(in the rows, 128 means zero)
The rows of M fall into 3 groups, and each row is roughly a mix of its group's hidden directions.
M:
[[ 99 121 128 131 118 147 149 167  95  91]
 [174 102 103 132 107 152 127 102 148 142]
 [119  94 146 160 125 135 114 163 101  97]
 [171 153  96 124 139 123 157 109 137 157]
 [136 106 172 134 128  86 128  89 129 128]
 [112 143 132 118 118  93 102  81 128 160]
 [159 130 150 124 120 168 106 152  98 103]
 [114 140 128 151 155 125 139 174 170 115]
 [149 166 134 104 129 118 104  93 160 148]
 [125 174 153 108 127 129 147 112  83 120]
 [ 81 126 180 113 122 106 132 125 127 134]
 [ 98 132 126 131 162  81 151 111 150 113]
 [174 102  91 134 125 159 120 112 139 114]
 [119 150 154 146 119  85 125  95 161 135]
 [133  99 136 115  98 173 121 135 105  95]
 [116 107 136 169 128 109 112 142 176 145]
 [114 122  80 148 135 122 150 122 165  98]
 [136  85 135 157 119 141 133 158 160  98]
 [109 128 168 118 124  95 107  91 148 149]
 [ 90 103 115 159 125 118 143 170 109 114]
 [106 161 158 126 161  98 149 145 140 149]
 [ 74 153 167 124 117 114 117 138 115 137]
 [133 149 119 125 145 159 162 169 138  96]
 [ 69 136 153 108 123 108 149 130 108 125]
 [176 132  78 140 150 132 120 115 135 138]
 [158  88 121 120 122 112 117  86 140 156]
 [146 159 103 130 169  98 155 130 137 149]
 [106 101 159 145 124 111 103 135  86 104]
 [109 144 112 162  89 146  91 139 130 150]
 [174 120 114 119 117 159 121  91 102 138]
 [115 132 107 121 153  89 153  95 164 126]
 [141 109  95 161 117 122 100 102 165 138]
 [ 90 117 134 101 116  97 137 101  89 124]
 [145 170 132 101 128 112 161  94 105 130]
 [131 118 133  97 107 143 138  84  84 125]
 [179 140  92 141 131 162 124 108 128 133]
 [128 162 142 125 120  89 129  77 142 133]
 [178 101  93 118 131 157 138 118 118 134]
 [121 112 153 148 107 114  94  94 146 163]
 [175 121 101 126 111 159 129  97 131 103]
 [127 117 122 157 126  95  98  98 157 161]
 [139 153 104  97 118 119 120  90  94 153]
 [171 106  84 138 125 150 128 105 109 119]
 [115 117 115 131 139 163 122 176 111  92]
 [134 135  90 163 147 126 131 164 162 114]
 [105 104 129 146  97 109 106 119 117 176]
 [163  95  83 121 130 156 141 143 140 123]
 [148  97 125 148 107 165 132 132 150  87]
 [ 85 148 151 115 119 148 111 147  90 111]
 [ 93 115 157 132 112 137 142 174 100 119]
 [172 132 116 118 175 157 151 124 121 127]
 [148 151 113 139 129 159 133 169 163 104]
 [167 147 120 124 105 175 137 107 103 125]
 [116  86 123 162  91 128 116 125 148 101]
 [114 140 121 145 145  87 125 103 169 157]
 [ 93 170 141 137 122 110 108 119 137 168]
 [ 90 145 181  99 130 123 142 125 140 123]
 [170 103 117 109 141 158 157 140 132  99]
 [173 117 151 114 125 168 118 151 102 118]
 [ 97 133 142 169 148 114  99 155 148 145]
 [127  98 145 124 109 106  92  92  94 134]
 [153  84 125 130  98 150  98 118 100 118]
 [124 176  87 122 156 108 135 142 139 141]
 [104 157 157 155 121 108  94 102 138 149]
 [ 90 167 160 140 121 121 132 146 129  92]
 [136 176 102 126 140 137 131 177 137 133]
 [138 153 100 148 120 140 122 129 175 166]
 [112 116 100 144 179 121 165 139 131 110]
 [137 166 146 125 140 144 126 171 169 124]
 [170 110 118 101 106 144 111  88 124 145]
 [168 150 105 121 146 152 141 127 174 130]
 [ 86 133 121 129 148  81 148 107 137 108]
 [156 149  75 141 153 111 116 127 139 148]
 [153 141 109 105 125 161 168 143 106 102]
 [114 157 150  94 108 107 135  87 108 119]
 [ 80 151 173 128 110 104 126 129 131 120]
 [120 160 121 140 119 135 123 189 152 122]
 [113 105 135 132 139 131 144 151 101  71]
 [122 116 130 137 141  78 144 128 174 151]
 [146 135 112  99 143 123 131  81  92 151]
 [167 108 124 151 155 163 137 158 141 113]
 [105 148 160 151 137  87 104 106 138 148]
 [128 145 115 128 133 167 156 173 130  96]
 [155 171 147  92 145 160 137 141 133 132]
 [ 72 127 166 112 126 102 141 121 118 130]
 [161 155 104 101 145 113 150  92 110 137]
 [172 151  78 131 119 134 107 122 129 141]
 [176 128 116 126 118 178 127 149 142 135]
 [ 80 159 148 136 150  90 139 136 129 126]
 [101 121 162 101 147 108 143  96  99 145]
 [182 140 102 142 124 139 141  98 149 113]]

One row of each group comes first, with its name. Which group is each row after those in?
[106 113 146 155  95 130 116 180 133 119] : S
[ 80 145 165 120 136  96 138 150 117 124] : W
[ 87 120 152 122 113 105 115 122  78 122] : J

[161  80 113 130 137 107 142 117 157 151] : W
[100  92 135 126 133  82 132  99 108 113] : J
[122 124 115 114 114  98 115  71 108 148] : S
[137 150  80 153 107 119 105 157 147 129] : S
[ 91 134 147 152 145 134 117 178 120 107] : W
[124  83  97 121 101 116 126  87 119 128] : J
[174 162 121 105 114 142 102 109 134 150] : S
[153  95 113 130  97 146 119 103  84 130] : S
[123 134 115 163 141  94 106 146 174 139] : S
